One turning vector, and how many steps it has turned
The counts run from 0 to 744.
[151 112 112 135 158 127 171 147 104 157 139 159 129 122  97 122 101 155
  99 111  93 106 113 159  86  76  96 152 127 148 161 118 115  61 178 117
  95 153 113 117 158 120 119 181  90 140 120 158 167 127  84 147 114 117
 140  79 132] | 227
[113 103 169  83 177 143  72 126 158 112 144 139 107 150  83 132 101 160
 118 154 134 154 208 123 112 100 106 119 115  94 127 160 159 117 181 123
 127 117  71 100 127 145 123 104 145 127 154 128 151 137 126 105 138  70
 115 156 113] | 665
[116  96  82 124  75 129 122 161 149 145 161 100  70 101  96 111 133 140
 157  77 134 145 138 115  99 136 142 137 186 114 154 138 154 103 122 162
 116 153 120 140 177 168  78  98 121 115 129 138 104 127  84 171 166  95
 147 109 113] | 615
[ 66 136  81 133  93 133 155 110 102  66 146 128 153 140 178 115 103 119
 147  55 156 134 162 127 146 123 135  98 159 162  68 102 170 103 124 151
  94 130 136 133 113  97  97 103 152 125 128 128  69 104 157 125 128 135
 125 104 101] | 349
[ 99 112 107 150 142 168 143 156 126  93 151 112 113 143 126 166 112 146
 126 172  96  86 118 115 165 103 128 154 143 140 115 145 174 114 137 139
 140 150  87  86 119  68  83 101 125 102 116 113  95 146 146 152  96 170
 122  96 118] | 545
[139 142  86 115  91 137 127 140 141 161 197 121  99  95 126  82  91 136
 133 106 168 176 177 147 138  99 118 150 151 131  96 174 125 156 178 151
 130 114 103 109 153 136 117 112 142 101 153 126 105 152  86 129 152 152
  92 143 127] | 382
[ 89 120  97 158  69 117 139 107  93 150 169 129 107 115 154 153 129 109
 160  76 131 113 159  91 137 113 149  92 163 127 109 106 196 111 114 118
 138 156 127 127 124 130 128 116 131 152 122  96  76 122 131 122 159 144
 115 124  95] | 446
[147  99 103 162 108 154 135 138 121 140 164 141  91 103  85 135  77 160
 148 145 137  89 145 129 178 120  85 131 170 121 131 128 181 120 182  80
  99 144 106 137 161  99 136 114 108  89 123 128 134 146 139 143 125 158
  91 103 108] | 275
[140  99 129 100 141 153 139 116 123 166 122 100  91 134  96 105 117 134
 128 104 109 106 103 139  83  92 174 146 120  95 136 178 123  65 104 184
 122 145  80 103 160 112  88 125 113 110 121 137 109 153 119 152 129 107
 141 138 146] | 711
[117  98 149 153 166 120 113 118  88 135 131 128 135  98 112 140  93 126
 170 160 107 152 138 132 152 133 113 102 123  98 113 129 170  61 180 133
 169 131  76  66  97  94 142 118 149 105  75 153 127  89 144 154 123 130
 143 125 117] | 466
[127 103 108 150 126 139 140 130 145 111 130 169  94 155 104 118 129 178
 125 100 119 120 142 153 148 123 103 147 177 148 160 130 149 136 177  73
  74 177  84 112 167 132 157 126 107 119  75 136 152 180  98 125 125 123
 111 110 128] | 691
[129 114 103 107 150 117 136 145 154  96 114 158 149 138  97  90 104 155
 100  89 135 137 167 153  96  94  96 131 178 155 140  87 143 102 162 144
  45 153 111 141 102 105 140 126  82 150  93 153 127  94  94 123 152 127
 147  96 135] | 597
[125  97 133 126 147 146 131 146 141 131  97 159 155  96  80 102  82 139
 161 128 161 142 185 134 115 109  96 114 156  92 138 113 181 104 160 121
 122 108  61 131  77 103 160 104 113 104  89 135 110  58 137 134 143 119
 147 117 133] | 462
[104 135 132 120 107 138 133  92 117 160 178 167 125 134 120 118 132 164
 108  76 120 155 150 144  87  73 120 161 122 189 137 119 142 147 163 115
 159 136  75  87 125 131 140 152 124 168  94 118  91 158 104  80 170 115
 149 137 146] | 217
[ 76 115 116 121 164  73 128 124 166 158 153 128  96 117 162 128 137 119
 164 143 142 163 143  82 115 120 114  86 142 110 101 154 174 104 144 147
 119 152 107 145 114 100 116  78 109 121 125 124  88 112 110 171 167  99
 130 154  59] | 203
[119 178 123  99 143 132 119 126 136 183 118 130 143 144 149 147 159 133
 142 119  94 140 120 104  98  79 140 123 127 185  93 133 118  79 149 149
 161 133  70  83 122  91 131 165 129 163  78 103 121 129  98 121 105 146
 164 119 114] | 127
[ 79 110 110 135  96 123 153 112 152 139 184 143  86 152 132 105 136 150
 124 110 143 144 126 108  91  97 102 128 136 155 145 122 180 153 170  94
 144 179  81 132 166 129 156 116 108 138 111 121 102 135 101 107 196 118
 133 108 110] | 585
[114 145  93  65 131 120 159 138 140 131 105 130 181 153 142 111 126 135
 126  74 132 142 180 168  79  70 136 129 165 151  97 114 105 121 143 138
  58 143 103 154  96 125 165 132 106 153 119 144 137 148 101 102 146 159
 112 135 110] | 318
[155 119 166  95 180 135  93 124 153 151 112 162 116 152  79 113 120 159
 113 180 146 124 158 124 112  72 123 115 115  91 110 150 147  75 143 148
 133  92  78  99 119  81 102 109 134 135 148 141 129 114  90 127 154  76
 111 156 155] | 17
[ 72 141  98 143 103 129 167 146 109 160 138 144 165 105 144 119 111 104
 162  84 136 142 160 180 132  76 132 153 146 139  81 130 170 120 158 115
 110 115 117 111  89 104 126 111 118 137 118 142  94 137 147  78  89 183
 127 116 128] | 457
[ 75 114 139 122 125  84  97 154 104  62 132 109 146 154 147 177 110 153
 159  94 101 139 171 106 104 132 143 114 144 126 115 112 183  75 145 161
 118 143 101 122 111 150 102 102 165 122 149 155 113 102 165 117 116  68
 147 118 120] | 252
[136 137 105  83  82 131 132 150 133 121 114 167 130 138 123  85 133 158
 146  65 152 140 170 161 115 100 132 113 170 108 118 114 138 126 151 135
  98 136  84 119 112 111 178 133 102 132  66 152 152 143  68  84 164 126
 143 110 174] | 45
[149  88 129  97 135 134 135 150 111 100 139 128 134 135 113 107 107 131
 108 117 107 129 133 182  58  82 161 120 146  74 146  98 113 101 135 166
  70 129 115 123 136 142 114 147  99 102 135 141 163 133 107 136 161 115
 116 105 135] | 703
[133 105 129 175 162 141 121 150 102 179 138 147 153  62 118 153  97 146
 168 143 123  94 127 123 147  96 114  66 150 118 119 116 157  63 159 115
 112 143  81 115 143  94 123 142 123  96 143 132 129 117 136 178  85 138
 136 123  91] | 369
[114 157 122 118 178  87 156  96  98 139 185 152  94 170 127 152 106 148
  87 140 115 110 112 121 137  97 115  92 107 129  90 159 150  93 163 128
 130 154 140 103 170  77 105 150 129 126 148 130 115 124  98 149 153 139
  61 110 100] | 302
[114 111  93 131 121 154 131 160 127  78 129  88  94 127 143 104 101 180
 133 134  99 127  99 102 124 149 115 155 154 147 136 153 112  93 166 181
 152 170  90 121 176 104 116 106  97  90  69 160 137 130 118 175 159 107
 158  79 108] | 237
[113 105 146 128 151 144 170 137  65 146 161 107 133 100  81 165  73 143
 114 125 101  97 142 154 108  74 109 191 113 132 135 119 145  97 174 107
 138 128  98  97 106 154 101 142 111 134 153 141 142 117 155 118  84 152
 126  90 131] | 362
[153 115 117  62 117 109 144 165 105 137 138 106 128 100 125  97 110 110
 124  85 108 155 158 198  62  89 166 104 175  81 115 108 108  88 118 175
  98 141 131 144 117 145 127 145 112 127 136 132 151 115  92 142 168 137
 133 114 128] | 704
[131 116 115  99  97 113 144 153  81 143 168  91  84 123  99 114 117 108
 132  73  94 134  99 172  98 113 135 161 119 105 114 143 117  81 148 174
 141 152 134 103 165 170 113 148 104 126 114 131 140 157 102 144 154 150
 140  89 136] | 333
[132 104 166 119 184 104 106 123 117 185 140 157 123 103 128 126 101 130
 134 122 124 162 163 160 126  64 155  79 134 101  77 149 119 100 141 155
  85 102 104 107 133 112 129 137 152 134 167 106 129 143 111 135 128 133
 120 159 128] | 291
[108 150 129  90 114 160 136 166 120 119 110 106 143 133 116 163 115 104
 174 108 110 132 183 119  96  91 129 144 147 136 115 101 168 109 141 163
 206 121  88 106  82 139 113 133 153 168 123 103  94  73 151  88 119 137
 145 104  95] | 637
[ 99 115 114  94 114 124 137 129 144 210 170 133  97 104 123  79 151 138
 146 140 140 130 139 116  94  97 124 147 126 117 152 195 130 112 139 123
 140 127  79 138 175 136 114 115 107 126 150 129  94 171  92 146 166 114
 122 165 104] | 479
[114 147  84  89 120 132 103 131 151 163 160 142 105 108 107  88 112 110
 167 100 163 168 187 126 142 119 103 100 144 132  89 146 136 130 162 141
 131 123 112 135 140 154 115  92 153 118 126 113 101 105  80 125 159 155
  78 165  71] | 105
[130 120 138 134 143 146 107 141 195 118 151 163  97 157 107 137 111 169
 123 160 132 126 112  98 108  80  99 143 131 146 162 120 154  92 140 150
 147 148  90 107 144  76 121 149  96 141 105 126 101 120  91 152 167 102
 183  84 141] | 402
[139 116 119 131 164 158 141 135 102 172 127 111 124 130 144 174 104 146
 136 137  84  82 138  89 119  58 170  94 144 110 107 117 147  82  80 154
 138 140  77  95 121  84 104 150 122 131 138  80 101 126 160 145 116 158
 130 149  94] | 542
[102 147 136 110 150 106 123 115 133 173 142 152 101 119 138 113 143 117
 176 139 109 155 107 141 145 105 143 131  88 106  72 196 143  70 156 157
 158 127 110  80 136  93 114 126 123 152  94 117  87 141  98 139 139 132
 145 147 134] | 573
[100 137  98 125 101 140 141  91  67 146 129 140 148 123 149 130  96 129
 142  51 152 122 168 126 105  59 174 101 147 150  91 104 158 105 127 143
 127  95  84 119 111 135 120 141 151 143 173 119  84 124 141  91 106 115
 117 144 120] | 629
[114 124 119  93 187 127 145 128 146 140 142 133 127 143 151 106 152 133
 115 163 140 118 166  91  96  92 116 126 119 120 118 158 144 104 139 146
 112 139  90 137 134  94  74  70 130 127 143 144 101 155 111 145 162  96
  82 189  86] | 482
[157 131 104 144 103 152 160 149 109 191 175 128  97 100 116 125 108 166
 144 130 138  61 174 128 139 107  99 128 160 102 136 155 172 137 166  72
 130 126  86 124 155 116 126 111 111 115 137 142 150 184 118 101 124 154
  70 135 128] | 276
[ 85 146  81  92 128 121 177 106 137 137 142 164 139 169 150  67 107 145
 100  99 175 112 143 134  94  68 110 158  92 134 123 164 119 130 156 149
 143 138  89 123 146  99 109 116 123 131 152 131 102 175 121 121 167 125
  80 146 103] | 209
[149  94 140 152 162 106 123 106  95 108 114 171 155 114 113 129 108 163
 156 106 107 155 140 134 141 129 110 103 153 157 116 102 145  68 155 126
  81 150  83  95  99 101 158 141 129 124  59 147 138 109 101 154 123  94
 167 107 144] | 601
[115  65 127 111 134 119 139 170 118  61 151 113 136 141 110 126  92 163
 118 118  96 148 122 167  88 102 116 137 164  96 137 113 123 114 156 176
  78 150 111 119 129 135 142 119  84  84 127 155 176 112 115 132 149 107
 167  81 128] | 702
